Turns in one plane each, and the order they were made in; the first pair answered:
M:
[  4  10  16   2   2  10   1  21  -3   3 -18] |-> [  3   3  16  10   0  17  -1  16  -7   9 -16]
[ -2  25   2  -9  11 -12  -4  -9  21 -11 -14] |-> [ 10  23  10  12   2   9 -10 -14  19  -8  -1]
[ -8   0  -2  -7   6 -11   6  10   0  -1  -8] |-> [ 7 12  3 -2  0 -4  3 15  4 -9 -2]
P:
[ 13  -2  19  -3 -18  -1   3   8  -2 -10  -9] |-> [  7   2  19  -5 -13   1   6  11  -2 -14  -9]
[  6  23  12  -8  -7   2  -5   0   5 -21   9] |-> [ 11  22   9  -5  -7  -1  -9  -5   6 -17  12]
[-12 -11  14   2 -29  14 -12 -30  10  19 -13] |-> [-23 -10  19  -6 -29  18  -2 -20   8  13 -19]
[  6 -22   3 -11   0 -20   8  33 -13   5  -4] |-> [  0 -14   3 -11   9 -20  10  38 -12   1  -3]
H:
[ -6  -7  -2 -14  -4 -11   2   3  -1   2 -13] |-> [ -3 -11  -1 -11 -10  -6   4   6  -4   2 -12]
[ 30   3   5 -11 -13   8   1  16   1 -11  12] |-> [ 25 -10   1   3  -9   1 -18 -22   4   9   8]
[ -4 -14  -4   4   1  -5  -5  -6  -8  10   0] |-> [ -9   2  -4  -8  11 -14   0   1  -2   0  -4]
[ 15 -11  23   9 -24  14  -5  -4   2  -5  -4] |-> [  3   8  18   2  -5  -5 -16 -26  16  -5 -13]
S:
[ -3 -15   2   6 -14  -2   8  15  -6  14  -3] |-> [ -2 -14   2   7 -16  -2   8  14  -6  13  -3]
[ -7  14  -6  -6   5 -19 -10 -17   8   2  -6] |-> [-12  12  -7   3  11 -13  -9 -21   3   5  -1]
[-15  17  11   1  -4  16   2   0   2  -8 -13] |-> [ -7  19   7 -14  -9  -1   0   7   6 -11 -17]
[ 19   8  -1 -13   8  -7  -9  15   5  -1   4] |-> [13  4 -5 -4 22 -6 -9 13 -4  7 10]

Each pair is two turns apart.
[ 15  20  -1   5   6   4 -12   2  -1 -20  15] |-> [ -2  18  -5  10  23   1 -13  -8  -3 -12  13] | M H
[ 19   7 -10   0   1  -7 -17  -5  -3   2  15] |-> [ 18 -12  -6  -7 -19   0 -12   1  -7   7   4] | P P
[ 18   4  16   1 -28  17  12  16  -5  -8  -2] |-> [-15 -23   4  -7 -12   2  18   6 -21  12 -14] | M M
[ 4  5  0 11  6  4  0  5 -1 -1 11] |-> [-10  -1  -5   0  12  -8   4   6  -3   2   4] | M M
[ -4 -21   3  -2 -39  12   3 -12  -3  15 -13] |-> [-26   4  -8 -16  -1 -25  -3 -25   6   9 -17] | H S
[ 14   0  -2 -11 -13  -5   3  23   3 -10   2] |-> [  4   8  -4 -11   0 -24 -11  -9  14  -2  -6] | H H
[  2  11 -11  -8   8 -18  -6   1   0  -1   1] |-> [  8  -2  -9   1   1   0   2  15 -13   2  10] | H S
[ -8   0  -4  -7   5 -10   6  -1  -5   2  -3] |-> [ 5  3  0 -7 -5 -2  9 12 -4 -3  2] | H M
[  7 -14   2  -2 -15  -1   8  18  -8  10   3] |-> [ -5 -10   1   9  -1  -5  -6 -17   0  21  -2] | H S
[-10 -12  -5   3   9   3   7   8 -14   6   8] |-> [ -4 -17  -5   0   1   0   5   6 -15   9   5] | M H
[-17 -12  -4   0   8  -7   7  -4 -10   4   7] |-> [-23  -2   4  -9   5  -1  10  -1  -2  -4  -2] | S M
[ -8  -2  -3 -17   2  -7   6  17  -1  -5 -11] |-> [-11 -11  -6  -8   3 -11  -7  -9   2   9 -12] | H H
[ -4   0   9 -17 -11 -12 -14  -9   4  12 -11] |-> [  5  11   7 -18  -4 -19 -15  -2   7   6  -4] | S M
[ -4  -7  -5   8   0 -19 -17 -23   6  11   0] |-> [ 11  11  -2  -1  -5 -21 -18 -11  18  -2   0] | M M
[ 12   7   1 -19  -8 -17  -8   1  12  -4 -11] |-> [ 21  12   5  -1 -10  -4 -16  -8  15  -3  -5] | M H
[-11  -4   6   3 -24  30  11  15   3  -4  -9] |-> [-11  -3   2  -5 -26   4  -9 -19  18   6 -23] | H S
[-7  3  4  0  2  6 -1 -6  2 -4 -5] |-> [ 2 -1  4 -3 -7  7  0  2 -1 -4 -4] | S H
[  1 -23  -8  20   6  -4  26  23  -8   3  11] |-> [ -2 -13 -12  11  15 -17  27  26  -3  -2  10] | M P
[ 3 23  3  3  6 -9 -3  1 16 -6  7] |-> [ 2 19  5 15  6  5 -2  0 10 -4 13] | M H
[-13  -3   5  10   7  12   4  -2  -6   0  -2] |-> [ -9  12   7  -4   5   3   6   7   3 -13  -6] | M M
[ -3  16  10  12   4  12  -4 -17   8  -5  -4] |-> [ -8   3   9  17   6  21   4 -10  -5   0  -2] | H M
[-13   2  -4   5   9 -32  -1 -12  10  -7  -8] |-> [ -6  -7  -3   6  -1 -33  -3 -17  10   0 -10] | P P
[  3  -6   0   1   3  -1  14  29  -4 -11   9] |-> [ -4 -25  -3  21   7  -2  -3  -8  -7  11   8] | S H
[ 2  5  0  3 -2  9  1  0 -2 -9  3] |-> [-8  3 -3  4  6  4 -1 -8 -2 -4 -1] | M H
[ 27  27  15   6  -4  26   1  11   7 -17  16] |-> [-12 -23   0  14   9   6 -11 -36 -14  29  -1] | H M
[-11  -7   4 -21 -17  -3   8   3   6   0 -16] |-> [ -8 -19   6  -9 -22  12  10   8  -3   5  -8] | P H
[11 13 -1 25 20  0 -4 -3  8 -4 12] |-> [ 17  14   6  22   7  12  -2  -1  13 -10   8] | S H
[ 18  -7  -2  19   6   2 -13 -13   2  13  11] |-> [  0   0  -9 -15  14 -28  -5  -2   5   6  -4] | M M
[ 11 -34 -15  13  -3  -6  -8  -4  -9  21  12] |-> [  0 -19 -20 -20   5 -31   4  17  -2   6  -1] | M H
[  1  -1   8   2 -16  26   4   9   6 -13  -5] |-> [ -1 -10   2  -9 -25  14   5   5   5  -7 -13] | M S
[-23 -16  -6 -17  12  -7  17  28 -12  -1  -1] |-> [ -6   2  -5 -11  16  -7  13  38  -6 -12  14] | M S
[ 15  19   3 -15   3 -15 -14 -14   3  -6  -1] |-> [ 23  -6   6   8 -11  16  -6   0 -18   3  11] | H M
[-14  -7   0   2  -4  19  32   2  -2   7  -6] |-> [-22   6  -1  -5   9   6  28  -6   6   2 -11] | H H
[ -8   1   5  20 -10  29  -2 -15  -6   0   0] |-> [  1   9   6  -1 -26  10  -8 -21  11  -5 -15] | S H
[  4  -5  -1  52  12  20   0   9 -13   9   7] |-> [ -6  28  11  38  13  17  -8 -13  17  -8 -15] | H S
[  0  13   3   6   6 -36   5   5   3 -10  -4] |-> [ 10 -11   6  20 -12 -12  14  18 -15  -2   6] | H M
[-30  -5  -2 -19  14   1  11  -9  -5  -4 -14] |-> [ 11  19  13   3  -5  28   2  -4   8 -20   4] | M M
[ -1 -10  -5 -10 -14  -9  -3   8  -3  -5 -13] |-> [  9   4   0  -2 -15   3  -3  14   1 -15  -5] | P M
[-24 -14   1  -4 -15  17   9  11  -2   3 -10] |-> [ -8   4   4  -9 -21  18   6  19   7 -10  -6] | M M
[ 6  2 -1 12 21  4 12  9  2 10 22] |-> [  3   4   5  19  13  13   3 -13  14  15  15] | S H
[10 -6 -3  7  1 10  5 22 -8  2 15] |-> [ -1 -10   1   8  -1  21   6  17 -10   5   8] | M S
[  5  -7   7  27  -8   8  -3 -14   5  18   1] |-> [  9  -4  12   8 -27  10   4  -4  13   8 -15] | S P
[-21   5 -16  -3  37 -25  -2  -7  -9   7   4] |-> [ -5 -12 -18   5  21 -29 -15 -19  -9  19   6] | P P
[  6  -1   6  22  -4   7 -16 -19  -1  10  -6] |-> [ -2  -9   4   9  -9   0 -13 -19   0  13 -17] | S M
[-23   0  -4 -21  -9  14  15  16   2   1 -15] |-> [-18  27  -9  -8  21   3   6  10  10  -6   2] | P P
[ -4  -9  -7  21 -13  11  -5 -25  13  15   2] |-> [ -4  25  -3  13   1  12   0 -12  26  -7   5] | H M
[-20 -14   5   0   0   5  -5 -29   4  13 -12] |-> [ -2  23  16  -7  -1  19   4   5  14 -22  -2] | H M
[  8   1   3   3 -10  11   1  -1   2  -1   1] |-> [-9  5 -1 -3  5 -3  0 -9  4  1 -6] | M H
[ 12  -8  -4  14   7  22   9  29 -20  -8  22] |-> [ -9  27 -10  -1  39 -11  -3   4   3 -17   9] | H H
[ 2  6  4 -9 -6 -4 -2  8  1 -7 -2] |-> [  1 -11   3  -3 -11  -4  -3   1  -7   7  -2] | H M
[-12  -1   5   5  -1  11  12   1  -6  -2 -10] |-> [-10  -8   6   7  -7  11  11  -2  -8   3 -10] | M H
[  1 -13 -11 -13 -12 -26 -11 -16   4  14 -11] |-> [ 30  14   2  -3 -20   1  -6  14  10 -12   7] | H M
[ 3  0  4  7 -9  8  0 -5  0  3 -2] |-> [-10   3   1  -4   2  -4   3  -3   1   0  -9] | M H
[ -1  31   4  -8 -20  -7  -8  -3  12 -17  -5] |-> [ 15  20   4  -1 -31  -8 -14  -6   8 -10   0] | M S
[ 15   1  -3  -1  -5  -9 -15 -11  13   8   2] |-> [  5  -8  -7  -5  -2 -12 -14 -15   9  13  -2] | M M
[  3 -11   5  -1 -21   6   7   0   0  -4  -2] |-> [ -8   2   5  -6  -9   7  13  10   0 -14  -1] | P P
[  5   5  -9 -11   1 -17  -3   8  -3   1   6] |-> [ 15   4  -5   2  -4  -6 -11  -1  -3   5  12] | M H
[-17   9   7   4   7  12   0 -14   7   0  -5] |-> [-11   8  10  -1   0  20  13   9   0  -6  -2] | M H
[-17  -8  -3 -15 -11  -8   0   0   4  12 -15] |-> [  2   9   4 -17 -20   3   1  16  10  -4  -6] | H M
[  0  -4   2 -20  -9 -10  12  17   0 -15   4] |-> [  0 -21  -1 -17 -16 -16   4  -2  -4   1   0] | H M
[-38  -5 -23 -11  38 -26  33  30 -23  -2  -2] |-> [-28 -28 -21  10  24  -4  34  33 -39  11   9] | H P
